A hidden rule labels the rows of this table. It goes by one to three of the table's principal directions, not those with the most spread.
Array([-0.87, -1.78, 1.32, 1.02, 1.08, 1.25, -0.02, 0.94, 0.72, -0.34, -0.26, 0.28, 0.50,
       -0.98, -2.13, 1.70, 0.26, 1.86, 0.25, -0.62, -0.46, 0.58, 0.52, 0.42, 2.38, -0.08,
       -0.99, -1.09, -2.64, -1.02, 0.11, -1.80]) F
Array([2.26, -1.86, 0.59, 0.97, 1.06, -0.13, 0.91, -0.41, -0.46, -0.21, -0.61, 0.65, 0.04,
       0.91, 1.89, -1.31, -2.15, -2.47, 0.21, -1.94, 1.38, -0.80, -0.34, -1.12, -0.76, 1.96,
       -0.63, -0.19, 1.02, 0.43, -0.99, -1.05]) G
Array([-0.74, 1.44, -1.49, -1.09, -1.32, -1.05, 0.44, -0.62, -1.35, 0.34, 1.11, 0.01, 0.52,
       0.60, 0.39, -1.46, 0.04, -0.08, 0.22, 0.88, -0.79, -0.52, -0.05, -0.27, -0.87, 0.20,
       0.06, 1.53, 2.08, 0.40, 0.04, 0.85]) H
Array([2.50, -0.20, -0.30, 0.44, 2.05, -1.29, 0.53, -2.27, -0.95, -0.56, 1.51, -2.19, 0.05,
       -0.99, 2.61, -1.54, -0.62, -0.36, -0.49, -1.20, 1.08, -0.15, 0.52, 0.56, 0.23, -1.35,
       0.23, 0.29, 1.67, 0.95, -1.29, -0.90]) R
Array([1.82, 0.00, 0.10, -1.07, 0.38, -0.74, -0.40, -1.91, -0.44, -1.26, -0.74, -0.53, -0.27,
       0.70, 3.52, -1.59, -0.52, -2.09, -0.13, 0.00, 2.00, -1.05, -1.59, -0.65, -3.01, 0.45,
       1.41, 1.14, 3.12, 2.17, -0.52, 1.15]) F
Array([-0.27, 0.84, 0.29, 0.25, -1.36, 0.39, -0.20, 1.42, 0.92, 0.31, -1.02, 1.38, -0.48,
       0.83, -1.33, 0.71, -0.30, -0.23, 0.38, 0.31, 0.26, -0.13, -0.02, -0.35, -0.09, 0.45,
       0.35, -0.30, -0.14, -0.91, -0.40, 0.31]) H
Array([1.97, -0.61, 1.63, 0.96, 0.28, 1.23, -0.62, 0.38, 1.79, -0.31, -1.68, 0.32, -0.63,
       0.25, 0.88, 1.10, -0.29, -0.98, 0.08, -0.97, 1.36, 0.60, -0.53, 0.20, 0.09, 0.18,
       1.30, -0.96, -0.25, 0.19, -1.35, -0.56]) B
Array([-0.96, 0.09, -1.37, -0.95, 0.54, 0.48, -0.06, -1.19, -1.31, 0.34, 0.97, -1.53, 0.47,
       -1.33, 0.24, -0.68, 0.61, 1.14, -0.78, 1.05, -1.39, -0.75, 0.26, 0.12, 0.34, -1.73,
       -0.73, 0.61, 0.38, 0.13, 0.14, 0.12]) H
Array([-0.75, 1.65, -0.97, -0.76, -2.22, 0.39, -0.34, 0.63, 0.48, 0.79, -0.49, 0.73, -0.68,
       0.67, -0.29, -0.04, 0.65, -0.20, -0.01, 1.30, -1.06, 0.34, -0.36, 0.04, -0.99, 0.37,
       0.75, 0.14, 0.15, -0.03, 0.57, 1.73]) H
Array([-1.62, 1.29, -1.32, -1.04, -1.68, 0.24, -0.52, 0.16, -0.76, 1.23, 1.07, -0.42, 1.18,
       0.53, -0.30, 0.29, 1.42, 0.23, -0.13, 1.12, -1.92, 0.58, 0.07, 0.27, 0.43, -0.22,
       0.25, 1.30, 0.25, 0.21, 0.31, 0.47]) R
Array([-0.14, -1.09, -0.45, 0.30, 0.27, -0.86, 1.56, -0.31, -0.80, -0.14, 0.60, 0.75, 0.21,
       -0.11, -0.28, -1.23, -1.06, -0.35, 0.20, -0.59, -0.56, -0.23, 0.46, -0.33, -0.01, 1.33,
       -1.06, 0.22, 0.05, -0.27, 0.91, -0.29]) B
Array([-0.17, -0.56, 0.49, 0.30, 0.78, -0.25, 0.38, 0.85, 0.00, 0.15, -0.49, 0.41, -0.15,
       0.34, -0.58, -0.08, -0.70, -0.35, 0.15, -0.48, 0.76, -0.53, 0.16, -0.57, -0.57, 0.25,
       -0.71, -0.36, -0.42, -0.54, 0.28, -0.09]) F
Array([-1.06, 1.25, -1.53, -0.89, -1.90, -1.81, 0.33, -0.98, -0.74, -1.07, 1.69, 0.25, 0.62,
       0.01, -0.76, -0.66, 0.62, 1.19, 0.23, 1.12, -0.82, 0.06, 0.33, 0.47, 0.40, 0.39,
       0.47, 1.61, 0.80, 0.24, 0.94, 0.35]) H
Array([0.87, -1.31, 0.70, 1.35, 1.60, -0.30, 1.31, -0.24, -0.21, -0.33, 0.25, 0.70, -0.76,
       -0.88, -0.48, -0.71, -1.46, 0.05, 0.25, -1.22, 0.22, -0.13, 0.48, 0.01, 0.80, 0.68,
       -1.31, -1.46, -0.28, -0.77, 0.09, -0.89]) G
Array([0.08, 0.61, -0.02, -0.29, -0.65, -0.17, -0.26, 0.07, -0.18, 0.29, 0.02, 0.23, 0.39,
       0.80, 0.52, -0.03, 0.08, -0.88, 0.19, 0.07, 0.15, 0.04, -0.33, -0.24, -0.46, 0.35,
       0.52, 0.64, 1.07, 0.36, -0.44, 0.25]) H
Array([0.00, -0.20, 0.01, 0.06, 0.23, 1.82, -0.52, 0.58, 0.17, 1.83, -0.21, -0.83, 0.27,
       0.11, 0.67, 0.57, 0.82, -0.52, -0.38, -0.18, -1.20, 0.90, -0.14, 0.32, 0.29, -0.36,
       -0.01, -0.54, -0.77, 0.11, -0.34, -0.03]) R
Array([0.06, -1.14, -0.09, 0.26, 0.26, -1.45, 1.09, 0.77, -0.78, -0.25, -0.56, 1.44, 0.20,
       1.39, -0.27, -1.05, -2.03, -1.94, 0.26, -0.91, 1.36, -1.62, 0.16, -1.77, -1.43, 1.87,
       -1.34, 0.51, 0.25, -0.49, 0.63, -0.14]) G
Array([0.57, -0.85, 0.74, 0.75, 2.96, 1.81, 0.21, 0.61, -0.01, 2.03, -0.54, -1.87, -0.36,
       -1.23, 0.57, 0.16, -0.30, 0.11, -0.70, -0.92, -0.28, -0.05, 0.76, 0.03, 0.40, -2.52,
       -1.16, -1.45, -0.87, -0.72, -1.29, -0.55]) H
Array([3.01, -2.14, 1.69, 1.12, 4.19, 1.78, 0.54, -0.49, 0.36, 1.14, -1.83, -1.91, -0.94,
       -1.14, 3.24, -0.71, -1.65, -1.91, -0.83, -2.08, 1.48, -0.56, 0.04, -0.56, -1.11, -1.97,
       -0.45, -1.54, 0.47, 0.41, -2.21, -0.53]) B
Array([-0.75, 1.66, -0.08, -0.84, -0.16, 1.59, -1.25, 0.31, 0.77, 0.98, -0.62, -1.26, -0.87,
       -0.79, 0.08, 0.76, 1.62, 1.44, -0.41, 1.47, -0.78, 0.51, -0.34, 0.75, -0.43, -2.37,
       0.85, -0.63, -0.24, 0.14, -0.40, 1.42]) R
Array([0.34, -0.19, -0.24, 1.38, -0.41, -0.80, 1.45, 0.34, -0.71, 0.33, 0.64, 1.94, -0.48,
       0.15, -1.15, -0.72, -1.86, -0.70, 0.51, -0.89, -0.74, -0.20, 0.79, -0.58, 1.35, 1.69,
       -1.63, -0.87, 0.07, -1.22, -0.27, -0.67]) F
Array([-0.87, 1.55, -1.02, -0.23, -1.52, 0.97, 0.05, 0.77, 0.65, 1.47, -0.42, 0.48, -1.26,
       -0.47, -0.99, 0.20, 0.58, 0.33, -0.41, 1.32, -1.95, 0.61, 0.33, 0.39, -0.05, -0.68,
       0.13, -0.84, -0.74, -0.86, 0.59, 1.68]) R
Array([1.05, -0.93, 0.68, 0.44, 0.93, -1.39, 0.09, -1.06, -0.19, -1.83, 0.85, -0.48, 0.84,
       -0.08, 0.57, -0.05, -0.30, 0.41, 0.34, -1.06, 1.55, -0.04, 0.13, 0.28, 0.82, 0.32,
       0.33, 0.67, 0.33, 0.63, -0.46, -1.56]) F
Array([0.12, -0.43, -0.82, 0.42, 1.43, -1.61, 1.02, -1.61, -1.76, 0.09, 2.86, -1.69, 1.08,
       -1.15, 0.87, -0.96, 0.13, 1.05, -0.11, -0.96, -1.36, 0.94, 1.27, 0.81, 2.04, -0.60,
       -1.16, 0.51, -0.29, 0.54, -0.01, -1.17]) B
Array([-1.99, 0.38, -0.24, -0.96, -1.47, 0.38, -0.89, 0.17, 0.72, -0.75, 0.45, -0.22, 1.13,
       -0.34, -1.83, 1.59, 2.16, 2.04, 0.00, 1.41, -0.94, 0.86, -0.06, 1.07, 1.02, -0.49,
       1.18, 1.10, -1.11, -0.03, 1.21, -0.17]) F
Array([0.75, -2.22, 1.54, 1.82, 1.18, 0.37, 1.64, 1.19, 0.72, -0.08, -1.23, 2.28, -1.04,
       0.00, -1.31, -0.20, -2.13, -0.91, 0.63, -1.67, 0.56, -0.08, 0.19, -0.60, 0.19, 2.25,
       -1.45, -2.00, -1.21, -1.32, 0.58, -0.81]) H
Array([-0.65, 0.47, -0.12, -0.46, -0.40, -0.50, 0.16, -0.01, -0.25, -0.02, 0.65, -0.07, 0.55,
       0.30, -0.28, -0.19, 0.54, 0.51, 0.37, 0.25, -0.22, 0.34, -0.03, 0.32, -0.16, 0.15,
       0.35, 0.72, 0.56, 0.20, 0.31, 0.10]) R
Array([1.41, -0.88, 1.75, 0.35, 2.89, 1.86, -0.75, -0.12, 1.13, 0.56, -1.27, -2.02, -0.93,
       -1.14, 1.90, 0.59, 0.61, 0.17, -0.49, -0.73, 0.96, 0.75, -0.54, 0.73, -0.72, -2.01,
       0.57, -1.66, -0.65, 0.74, -0.80, 0.16]) B
Array([-0.90, 1.26, -1.79, -0.95, -1.37, 0.33, 0.02, -0.44, -0.69, 1.35, 0.56, -0.17, -0.52,
       -0.16, 0.51, -0.80, 0.78, -0.45, -0.60, 1.35, -2.18, 0.37, -0.17, 0.21, -0.76, -0.02,
       -0.04, 0.12, 0.32, 0.26, 1.16, 1.84]) H
Array([3.02, -3.17, 1.40, 0.87, 1.92, -0.60, 1.18, -0.93, -0.40, -1.31, -1.35, 0.89, 0.24,
       1.31, 2.98, -1.81, -2.83, -3.49, 0.36, -2.60, 2.92, -1.38, -1.00, -1.64, -2.11, 2.85,
       -0.31, 0.28, 1.79, 1.19, -0.75, -1.19]) H
Array([0.27, 0.34, 0.16, 0.32, 0.00, -0.90, 0.71, 0.39, -0.07, 0.27, 0.26, 0.33, 0.16,
       0.50, -0.10, -0.34, -0.56, -0.42, 0.37, -0.55, 0.30, 0.16, 0.48, -0.13, -0.09, 0.20,
       0.03, 0.35, 0.54, -0.24, -0.36, -0.09]) B
Array([-1.76, 1.15, -1.78, -1.02, -1.05, -1.23, 0.62, -0.31, -1.66, 0.72, 1.52, -0.10, 0.92,
       0.09, -0.62, -0.91, 0.21, 0.23, -0.14, 1.04, -1.57, -0.51, 0.64, -0.32, 0.02, -0.36,
       -0.71, 1.59, 0.97, -0.22, 0.62, 0.62]) R
Array([-0.48, -1.64, 0.80, 0.71, 1.27, -0.31, 0.86, 0.11, 0.13, -1.15, 0.13, 0.41, 0.07,
       -0.97, -1.52, 0.17, -0.55, 1.59, 0.35, -0.63, 0.23, -0.12, 0.56, 0.13, 1.12, 0.28,
       -1.10, -0.61, -1.52, -0.68, 0.69, -1.14]) B
Array([-0.67, 0.93, -0.98, -0.99, -0.45, 0.50, -0.12, -0.66, -0.22, 0.38, -0.23, -0.27, -0.94,
       -0.82, 0.34, -0.64, 0.53, 0.19, -0.59, 1.47, -1.04, -0.31, -0.41, 0.12, -1.15, -0.91,
       0.20, -0.12, 0.69, 0.20, 0.80, 1.77]) H
Array([-1.83, 0.51, 0.20, 0.66, 0.49, 0.82, -0.71, 1.32, 0.98, 0.50, 1.19, -1.22, 0.20,
       -1.65, -3.56, 2.37, 2.03, 3.72, -0.25, 0.58, -1.21, 1.36, 1.46, 1.79, 3.26, -2.36,
       -0.47, -1.30, -3.49, -1.82, 0.71, -1.25]) H
Array([0.57, -1.21, 0.91, -0.35, 2.57, 1.96, -0.39, 0.11, 0.14, 1.37, -1.60, -1.61, -0.44,
       -0.49, 2.12, -0.16, 0.06, -1.16, -0.77, -0.36, 0.43, -0.34, -0.72, -0.40, -1.94, -1.47,
       -0.21, -0.81, 0.00, 0.70, -0.32, 0.76]) H
Array([-0.35, -0.53, 0.06, -0.74, 1.55, -0.86, -0.06, -1.02, -0.89, -0.67, 0.95, -1.57, 1.15,
       -0.49, 0.55, -0.34, 0.57, 0.44, -0.26, 0.00, 0.83, -0.49, -0.03, 0.22, -0.41, -1.16,
       0.14, 1.19, 0.92, 0.65, 0.39, -0.52]) F
Array([-0.35, -0.64, 0.88, -0.40, 0.67, 0.59, -0.91, 0.69, 1.29, -0.78, -1.35, -0.54, -0.16,
       -0.13, -0.49, 1.13, 0.75, 0.69, -0.28, 0.34, 1.40, -0.22, -0.39, 0.10, -0.88, -0.86,
       0.71, -0.20, -1.37, 0.04, 0.70, 0.19]) H
Array([-1.66, 1.26, -1.18, 0.24, -1.06, -0.40, 0.57, 0.74, -0.28, 1.14, 2.05, -0.23, 0.26,
       -0.53, -2.28, 0.27, 1.12, 2.37, 0.23, 0.51, -2.40, 1.45, 1.38, 1.26, 2.14, -0.38,
       -0.73, -0.28, -1.70, -1.13, 0.90, -0.20]) F
Array([-0.71, -0.68, -0.24, -0.96, -0.41, -2.32, 1.04, -1.32, -1.22, -1.54, 1.23, 0.60, 1.46,
       0.72, 0.78, -1.32, -0.07, -0.38, 0.72, -0.12, 0.14, 0.10, -0.47, -0.17, -1.04, 1.97,
       0.34, 2.24, 1.64, 1.45, 1.44, 0.15]) R
Array([-2.17, 0.20, -1.67, -1.42, 0.25, -1.36, 0.67, -1.02, -2.05, -0.23, 2.03, -1.17, 1.13,
       -0.67, -0.37, -1.38, 0.70, 1.90, -0.08, 1.02, -1.40, -0.55, 0.48, 0.06, -0.14, -0.65,
       -1.18, 1.59, 0.29, 0.41, 1.43, 0.35]) R
Array([-0.62, -0.16, 0.33, 0.45, 0.72, 0.96, 0.39, 1.29, 0.10, 1.10, -0.81, 0.61, -0.67,
       -0.34, -1.52, 0.21, -0.72, -0.10, -0.13, 0.07, -0.15, -0.77, 0.34, -0.53, -0.08, -0.58,
       -1.11, -1.13, -0.40, -1.49, 0.00, 0.09]) R
Array([-1.07, -0.78, -0.56, -0.75, -0.73, -1.60, -0.07, -0.91, -0.96, -2.26, 0.81, 0.56, 1.25,
       0.33, -0.69, -0.26, -0.06, 0.77, 0.32, 0.41, 0.63, -1.08, -0.25, -0.53, 0.19, 1.28,
       -0.35, 1.64, 0.15, 0.50, 1.05, -0.76]) R
Array([2.28, -1.33, 1.76, 0.61, 1.86, 1.13, -1.25, 0.01, 0.86, -0.57, -1.46, -1.15, 0.26,
       0.52, 1.83, 0.83, -0.43, -1.17, -0.20, -1.43, 2.84, -0.64, -0.73, -0.41, -0.44, -0.62,
       0.80, -0.36, 0.27, 0.66, -2.02, -1.47]) F
Array([1.70, 1.45, 0.76, 0.68, -1.02, 0.89, -0.82, 0.26, 1.56, 0.44, -1.00, 0.33, -1.10,
       0.29, 0.96, 0.92, 0.17, -0.74, 0.14, -0.15, 0.26, 1.13, -0.30, 0.54, 0.34, -0.40,
       1.67, -0.89, 0.52, 0.21, -1.85, 0.48]) H
Array([0.42, -0.34, 0.41, 0.16, 0.38, -0.58, 0.15, -0.20, 0.03, -0.77, -0.07, 0.24, 0.07,
       0.09, -0.07, -0.12, -0.43, -0.24, 0.14, -0.32, 1.04, -0.42, -0.10, -0.13, -0.20, 0.24,
       0.16, 0.16, 0.53, -0.01, 0.00, -0.37]) R
Array([0.16, 0.67, -1.17, 0.00, -0.50, -0.46, 0.11, -0.90, -0.28, -0.32, 1.53, -0.89, 0.25,
       -0.82, -0.60, -0.26, 0.60, 1.26, -0.37, 0.41, -0.57, 0.17, 0.74, 0.95, 1.31, -0.85,
       0.29, 0.36, 0.07, -0.40, 0.07, -0.68]) F
Array([-1.01, 3.26, -1.01, 0.43, -3.68, -0.92, -0.13, 1.34, 0.50, 1.21, 1.22, 1.95, -0.64,
       1.09, -2.07, 0.85, 0.83, 0.33, 0.77, 0.91, -2.06, 1.91, 0.61, 0.85, 1.59, 1.20,
       0.57, -0.42, -0.39, -0.95, 0.30, 1.09]) F
Array([1.00, -0.80, 1.34, 0.64, 0.84, 0.90, -0.78, 0.85, 0.86, 0.06, -1.28, -0.06, 0.05,
       0.64, 0.42, 1.02, -0.32, -0.89, 0.03, -0.92, 1.52, -0.17, -0.37, -0.41, -0.10, 0.01,
       0.27, -0.58, -0.52, -0.01, -1.05, -0.80]) F
Array([0.14, 0.92, 0.25, -0.88, -0.20, 1.08, -1.65, 0.11, 0.51, 0.48, -0.75, -1.34, 0.10,
       0.53, 1.60, 0.69, 1.30, 0.02, -0.20, 0.56, 0.35, 0.37, -0.84, 0.15, -0.96, -1.15,
       1.20, 0.31, 0.22, 1.19, -0.94, 0.76]) R
Array([0.93, 0.57, 0.40, 1.76, -0.24, -0.73, 0.29, 0.25, 0.72, 0.05, 1.18, 0.42, -0.47,
       -0.54, -1.13, 1.01, -0.07, 0.66, 0.26, -0.98, -0.48, 1.62, 1.19, 1.14, 2.88, 0.07,
       -0.04, -1.31, -1.39, -0.92, -0.52, -1.12]) H
Array([0.27, 0.69, -1.13, -0.88, -0.71, -0.14, -0.62, -0.71, -0.18, -0.10, 0.38, -1.33, 0.34,
       0.21, 1.28, -0.42, 0.77, 0.25, -0.44, 0.56, -0.06, -0.05, -0.08, 0.18, -0.57, -0.66,
       0.78, 1.02, 0.22, 0.88, -0.20, 0.39]) F
Array([3.03, -3.46, 0.96, 0.94, 0.36, 0.10, 0.49, -1.10, -0.73, -1.50, -1.48, 1.78, 1.03,
       1.98, 3.05, -1.15, -3.03, -4.37, 0.35, -2.50, 2.26, -1.70, -1.36, -2.29, -0.93, 4.08,
       -0.42, 0.83, 1.83, 1.33, -1.58, -2.05]) H
Array([0.09, -0.02, 0.23, -0.96, 1.37, 0.01, -0.34, -0.55, -0.15, -0.25, -0.20, -1.55, 0.06,
       -0.26, 1.14, -0.60, 0.57, 0.37, -0.26, 0.31, 1.12, -0.53, -0.52, 0.13, -1.75, -1.35,
       0.58, 0.49, 0.95, 0.80, 0.16, 0.58]) H
Array([-0.83, 1.56, -0.32, 1.05, -2.42, -0.43, 1.26, 1.76, 0.47, 0.94, -0.06, 2.93, -1.05,
       0.62, -2.60, 0.06, -1.13, 0.34, 1.03, 0.18, -1.64, 0.62, 0.92, -0.26, 1.25, 1.51,
       -0.79, -0.90, -0.47, -1.79, -0.24, 0.58]) B
Here are more rows. What is the label of each one?
Array([-2.52, 0.55, -0.98, -1.09, 0.15, -0.21, -0.65, -0.06, -0.85, 0.08, 1.48, -1.28, 0.75,
       -0.90, -1.59, 0.55, 1.85, 2.31, -0.40, 1.43, -1.24, 0.07, 0.33, 0.70, 0.69, -1.39,
       -0.67, 0.42, -1.22, -0.20, 1.71, 0.23]): B
Array([-1.92, 1.03, -0.81, -0.06, -1.87, -1.34, 0.99, 0.67, 0.04, -0.56, 0.95, 1.55, 0.01,
       -0.17, -3.01, 0.07, 0.12, 1.95, 0.65, 0.93, -1.24, 0.31, 0.96, 0.36, 1.12, 0.60,
       -0.37, 0.44, -0.75, -1.25, 1.29, 0.24]): H
Array([1.52, -2.10, 2.25, 2.78, 0.71, -0.94, 1.21, 1.62, 1.07, -1.08, -0.76, 2.76, -0.03,
       0.90, -2.00, 1.05, -2.53, -1.18, 1.10, -2.72, 2.02, 0.03, 0.81, -0.73, 1.97, 2.62,
       -1.03, -1.36, -1.41, -1.65, -0.74, -2.60]): R
Array([0.92, 0.40, -0.20, -0.40, -0.61, 0.45, -0.75, -0.43, 0.44, -0.26, -0.87, -0.34, -0.28,
       0.33, 1.38, 0.01, 0.05, -0.75, -0.34, 0.32, 0.60, -0.37, -0.52, -0.28, -0.81, -0.35,
       0.97, 0.37, 0.63, 0.70, -0.87, 0.49]): F
Array([-0.76, 0.58, -0.77, -0.41, -0.54, -1.05, 0.29, -0.33, -1.44, 0.01, 0.81, 0.41, 0.53,
       0.43, 0.09, -0.76, -0.56, -0.09, 0.31, 0.27, -0.56, -0.73, 0.15, -0.79, 0.10, 0.40,
       -0.94, 0.91, 0.99, 0.20, -0.34, 0.16]): R
Array([0.93, -1.41, 0.87, 0.76, 0.96, 0.48, 0.29, 0.11, -0.64, 0.64, -0.32, 0.65, 0.48,
       0.82, 1.15, -0.25, -1.12, -2.18, 0.25, -1.42, 0.32, -0.13, -0.49, -0.82, -0.07, 1.58,
       -0.81, -0.37, 0.65, 0.32, -0.68, -0.86]): G
Array([-1.48, 0.41, 0.18, -0.65, -0.39, -1.21, 0.02, 0.24, 0.22, -1.13, 0.21, 0.24, 0.43,
       -0.09, -1.39, 0.48, 0.64, 1.47, 0.39, 0.73, 0.36, -0.03, 0.18, 0.21, -0.10, -0.38,
       0.37, 0.91, -0.30, -0.07, 0.94, 0.31]): H
Array([-3.21, 1.17, 0.47, -0.12, -1.05, 2.09, -1.26, 2.71, 1.75, 1.12, -1.19, 0.90, -0.97,
       -0.86, -4.30, 2.92, 1.91, 2.52, -0.16, 2.02, -1.62, 0.74, 0.29, 0.70, 1.21, -1.55,
       -0.31, -1.84, -3.33, -2.11, 1.52, 1.01]): G
Array([-2.27, 1.15, -1.39, -0.68, -2.63, 0.41, -0.41, 1.05, 0.14, 0.57, 0.34, 1.10, 0.10,
       0.42, -2.40, 0.75, 1.17, 0.97, -0.02, 1.67, -1.92, 0.33, 0.09, 0.21, 0.55, 0.75,
       -0.13, 0.21, -1.31, -0.89, 1.62, 0.79]): H
Array([0.65, 1.58, -1.29, -0.61, -0.58, -0.86, -0.06, -0.65, -0.58, 0.10, -0.05, -0.16, -1.33,
       0.18, 1.19, -1.48, -0.61, -0.77, -0.42, 0.77, 0.42, -1.08, -0.20, -0.56, -1.75, -0.45,
       0.01, -0.04, 1.40, 0.29, -0.10, 1.68]): R
Array([2.01, 1.09, -0.51, -0.19, -0.18, 1.18, -1.10, -1.07, 0.26, 0.57, -0.54, -1.32, -0.95,
       -0.17, 2.59, -0.37, 0.21, -1.06, -0.76, 0.26, 0.25, -0.10, -0.60, 0.17, -0.65, -1.23,
       1.16, -0.41, 1.29, 0.91, -1.76, 0.66]): F
Array([-0.35, -2.36, 1.44, 1.47, 1.37, 0.83, -0.19, 1.11, 0.61, -0.76, -0.38, 0.47, 0.54,
       -0.53, -2.05, 1.76, -0.40, 1.30, 0.24, -1.24, 0.44, 0.03, 0.60, -0.12, 2.52, 0.48,
       -1.53, -1.29, -3.19, -1.11, -0.04, -2.41]): R
Array([0.12, 1.71, -0.81, 0.50, -2.52, -0.31, -0.36, 0.10, -0.29, 0.53, 1.10, 1.22, 0.07,
       0.92, -0.32, 0.34, 0.13, -0.35, 0.50, 0.14, -1.38, 0.93, 0.13, 0.23, 1.73, 1.35,
       0.17, -0.02, 0.40, -0.11, -0.92, -0.18]): R
Array([-0.66, 0.15, -0.74, -1.71, -0.28, 1.18, -1.02, -0.64, 0.13, 0.33, -1.02, -0.99, -0.34,
       -0.17, 1.48, -0.19, 1.32, -0.65, -0.94, 1.53, -0.41, -0.30, -1.23, -0.04, -2.38, -0.70,
       0.94, 0.46, 0.35, 1.17, 1.30, 1.99]): R
Array([0.14, 0.52, 0.27, 1.57, -1.78, 1.21, -0.08, 2.25, 2.00, 0.90, -1.24, 2.17, -1.57,
       0.32, -2.68, 1.62, -0.40, -0.14, 0.08, -0.04, -0.64, 0.79, 0.62, 0.20, 1.48, 0.98,
       -0.15, -2.23, -2.54, -2.12, 0.17, -0.03]): R
Array([-0.79, -1.34, 0.30, 0.58, 1.17, -0.62, 1.12, -0.13, -0.68, -0.64, 0.63, 0.46, 0.45,
       -0.99, -1.47, -0.13, -0.79, 1.04, 0.22, -0.49, -0.34, -0.41, 0.77, -0.17, 1.33, 0.09,
       -1.49, -0.13, -0.70, -0.80, 0.48, -1.12]): H
Array([-0.57, 4.07, -1.65, -1.00, -3.61, -0.10, -1.14, 0.16, 0.61, 0.94, 0.25, 0.47, -1.30,
       0.53, -0.15, 0.26, 1.45, 0.28, -0.10, 2.25, -1.52, 0.88, -0.27, 0.72, -0.42, -0.70,
       1.74, 0.15, 1.03, 0.09, -0.19, 2.55]): B
Array([2.15, -0.90, 0.75, 0.77, 0.30, 0.57, 0.51, -0.12, 1.03, -0.45, -1.54, 0.89, -1.21,
       0.25, 1.03, -0.66, -1.41, -1.62, 0.01, -0.87, 1.39, -0.39, -0.54, -0.35, -1.23, 1.08,
       0.62, -0.90, 0.72, 0.00, -0.45, 0.07]): F
Array([0.31, 1.43, -0.20, 0.24, -1.09, 0.69, -0.89, 0.29, 0.85, 0.26, -0.36, -0.02, -0.91,
       -0.26, -0.26, 0.85, 0.47, 0.70, -0.14, 0.61, -0.42, 0.46, 0.14, 0.39, 0.86, -0.92,
       0.57, -0.75, -0.58, -0.29, -0.99, 0.42]): R
Array([1.38, 0.87, -0.46, -0.23, -0.35, -0.69, 0.40, -1.06, -0.06, -0.32, -0.05, -0.11, -0.80,
       0.06, 1.65, -1.32, -0.59, -0.77, -0.03, 0.05, 0.50, -0.21, -0.23, -0.01, -1.19, -0.05,
       0.83, 0.30, 1.82, 0.67, -0.62, 0.90]): H
Array([-0.56, 2.29, -1.05, -1.43, -3.30, 0.96, -1.88, 0.19, 1.04, 0.27, -1.14, 0.50, -0.75,
       1.03, 0.67, 0.84, 1.62, -0.59, -0.34, 2.11, -0.76, 0.46, -1.25, 0.08, -1.39, 0.18,
       1.99, 0.47, 0.27, 0.91, 0.31, 2.33]): B
Array([1.38, 0.76, 0.73, 1.74, 0.33, 1.74, 0.26, 1.05, 1.27, 2.05, -0.69, 0.23, -1.57,
       -0.79, -0.27, 0.81, -0.48, -0.28, -0.13, -0.76, -1.11, 1.33, 0.82, 0.66, 1.63, -1.07,
       -0.10, -2.39, -0.87, -1.27, -1.76, -0.08]): R
Array([1.02, -2.20, 0.80, 0.24, 0.33, -1.37, 0.68, -0.96, -0.33, -2.49, -0.01, 0.84, 1.24,
       0.88, 0.87, -0.72, -1.29, -0.45, 0.81, -1.39, 1.85, -0.70, -0.44, -0.75, -0.16, 2.36,
       0.04, 1.35, 0.61, 1.01, -0.20, -1.68]): B
Array([-1.66, 0.11, -0.10, -0.69, -0.16, 0.37, -0.40, 0.61, 0.22, 0.33, 0.24, -0.53, 0.59,
       -0.18, -1.16, 0.81, 1.45, 1.14, -0.12, 0.80, -0.70, 0.57, 0.02, 0.60, 0.02, -0.58,
       0.19, 0.31, -1.09, -0.15, 1.31, 0.30]): B
